Read these off the array that follows.
1) The smallest entry?
2) The entry just right of 26?
array([[ -3,  -1,   2,   6,   2,  -4,  13,   0,  -4,   3,   1,   3,   8,
          6,  -4],
       [  7,   3,  -2,  -2,   5,  -5,   4,   8,  -4,   0,   1,   2,  -4,
          0,  11],
       [  1,   7,  14,  -3,  20,  23,  -6,   6, -17,  20, -45,  24,  -4,
         -1,  16],
       [ -2,  -2,  -2,   6,   2,   3,   9,  -3,  -9,   1,   3,  -1,   5,
          4,  -2],
       [ -1,  -1,  -2,   3,  -1,  -3,  10,  -2,  -5,   1,   2,   0,   8,
          2, -10],
       [  1,   5,  -3,  -1,   8,  -2,   0,   4,  -1,   2,  -2,   5,  -4,
          0,   9],
       [-24,  32,   1,  14, -11, -19,  -1, -14,  -6,  24,  17,  12,  18,
         36, -24],
       [  2,   0,   0,  -1,   8,   0,  -5,   6,   1,   3,  -1,   1,  -3,
          3,   8],
       [-27,   1,  -2,   9, -16, -21, -12,  27,  -3,  -7,  11,  34,   3,
         -3,  -8],
       [  2,   3,   9,  38, -22, -12,  -4,  -1,  14,   5,  14,   3, -18,
         26,  -5],
       [-39,   6,   3, -10,  18,  16,   6,   9,  19,   2,  11, -31, -13,
          3, -29],
       [  0,  -4,   3,   7,   2,  -1,  10,  -2,  -3,   4,   6,  -2,   8,
          3,  -6],
       [ 10, -22, -30,  33,   3,  11, -21,  32, -21, -26, -19,  18, -14,
        -32,   5],
       [  0,  -1,   2,   5,   2,   1,  12,  -2,  -3,   7,   2,  -3,   8,
          5,  -4],
       [  6, -17, -25,  24, -12,   5, -20,  33, -16,   8,  13, -25, -10,
          4, -14],
       [ -7,   3,   3,  -2,   5,   2,  -4,  -2,  -6,   9,   6,   3,  -4,
          1,   2]])
1) -45
2) -5

Read these off the row that follows.
1) Give the entry just left of 42.
2) Give the entry just right of the smallest entry.
3) Give the entry just left of -38.
(28, -30, 30, -38, -8, -52, 42)
1) -52
2) 42
3) 30

a =
[[ 44   1  33 -22  -4 -15 -17  -2  39  -3 -22 -22  18 -26  -9  16]
 [-35   4 -37  33   6  25  41   6 -37  -3  35  46 -26  46   8 -32]
 [-29  23 -12 -49 -11 -32 -19  11 -29  22 -31 -36   4 -40 -13 -11]
 [-46   5 -37 -15  -5 -10 -14   3 -38   4 -13 -13 -30 -16  -2 -29]
 [ 16  -5  17 -23  -4 -27 -27  -8  10  -3 -30 -30  12 -36 -15   9]
 [-27  22 -23  -4   0   4   8  10 -26  15   4  13  -6   2  -2 -14]]
Counting starts at 1.
The entry in row 1 and column 1 -> 44
What is the entry in the top-right corner?
Answer: 16
The entry in the bottom-right corner is -14
What is the entry at row 1, column 3?
Answer: 33
What is the entry at row 1, column 2?
Answer: 1
The entry directly below 5 is -5
The entry at row 2, column 1 is -35
The entry just left of the smallest entry -> -12
The entry in the bottom-left corner: -27
What is the entry in row 3 and column 1?
Answer: -29
What is the entry just right of -35?
Answer: 4
The entry just left of 0: -4
The entry just left of -10 -> -5
The entry directly above the smallest entry -> 33
What is the smallest entry?
Answer: -49
What is the entry in row 3 and column 2?
Answer: 23
The entry at row 2, column 3 is -37
What is the entry just right of 18?
Answer: -26

array([  6.9,  -7.4,  -2.7,  -5.4, -19.2,  -3.1,  12.4,  -7.7,  -2.7,
        -1.1,  -5.4,  -0.1,  -7.9,  -4.4,   9.9])
Which number is the first entry from the left?
A: 6.9
The second entry from the left -> -7.4
The first entry from the right: 9.9
The entry just left of the centre entry: 12.4
Which number is the 3rd entry from the right?
A: -7.9
The entry just left of -0.1 -> -5.4
Which number is the entry just left of the largest entry?
A: -3.1
The minimum: -19.2
The 3rd entry is -2.7
The entry just right of the centre entry is -2.7

Read these off the array that follows.
1) The 1st entry in reading order?
2) The entry just left of 0.049?
3) The entry just right of 0.051?
4) The entry just right of the smallest entry?
5) The entry just left of -0.223?
[[-0.103, 0.102, -0.215, 0.213, 0.132, 0.118, 0.089, 0.170], [-0.299, -0.030, -0.187, 0.164, 0.225, 0.035, 0.072, 0.065], [-0.131, -0.027, -0.291, 0.106, 0.094, 0.086, 0.153, 0.126], [-0.140, 0.108, -0.161, 0.137, 0.153, -0.057, 0.120, 0.002], [-0.162, 0.079, -0.223, 0.087, 0.229, 0.053, 0.043, 0.147], [-0.220, 0.091, -0.191, 0.221, 0.127, 0.013, 0.061, 0.114], [-0.171, -0.012, -0.180, 0.135, 0.075, 0.081, 0.029, 0.003], [-0.207, 0.032, -0.164, 0.059, 0.125, 0.014, 0.103, 0.139], [-0.238, 0.119, -0.205, 0.214, 0.177, 0.049, 0.100, 0.108], [-0.211, 0.041, -0.175, 0.171, 0.211, 0.072, 0.018, 0.045], [-0.213, 0.096, -0.212, 0.221, 0.133, -0.006, 0.047, 0.114], [-0.180, 0.090, -0.187, 0.183, 0.148, 0.052, 0.051, 0.159]]
1) -0.103
2) 0.177
3) 0.159
4) -0.030
5) 0.079

Questions about the grid below.
1) Find the largest entry in the first row.
2) Find the second entry on the diagonal from the top-right corner.
3) Find the last entry, reading row by row.
4) Find the entry just right of -23.
5) Find the first entry of the largest entry's row.
6) Find the first entry on the main diagonal.
7) Find the entry in the top-right corner.
8) Find the fourth entry in reading order.
[[-23   6 -17 -26   7   1   8  -3   0 -36 -21 -10 -11 -15   5]
 [ -8  31   6 -20  -8  -3   2   2  28 -36 -29  10 -22  -9   6]
 [  6  -6  -4  12   3   1  -2 -14  -7  11   7  -9  11   3   2]
 [ 13  10   9  29  -4   8   8 -25   6   8 -26   2   6   9 -11]
 [ -3   3  -1  -4   2  -2   2   1  -1  -4   0   1  -3  -2   0]
 [ -9  -8  31  28  -1  16  13  10 -17  47   5  11   4  32 -29]
 [-11  12  10 -12  -4  -1   1   6   9  -2  11   4  -9   3   5]]
1) 8
2) -9
3) 5
4) 6
5) -9
6) -23
7) 5
8) -26
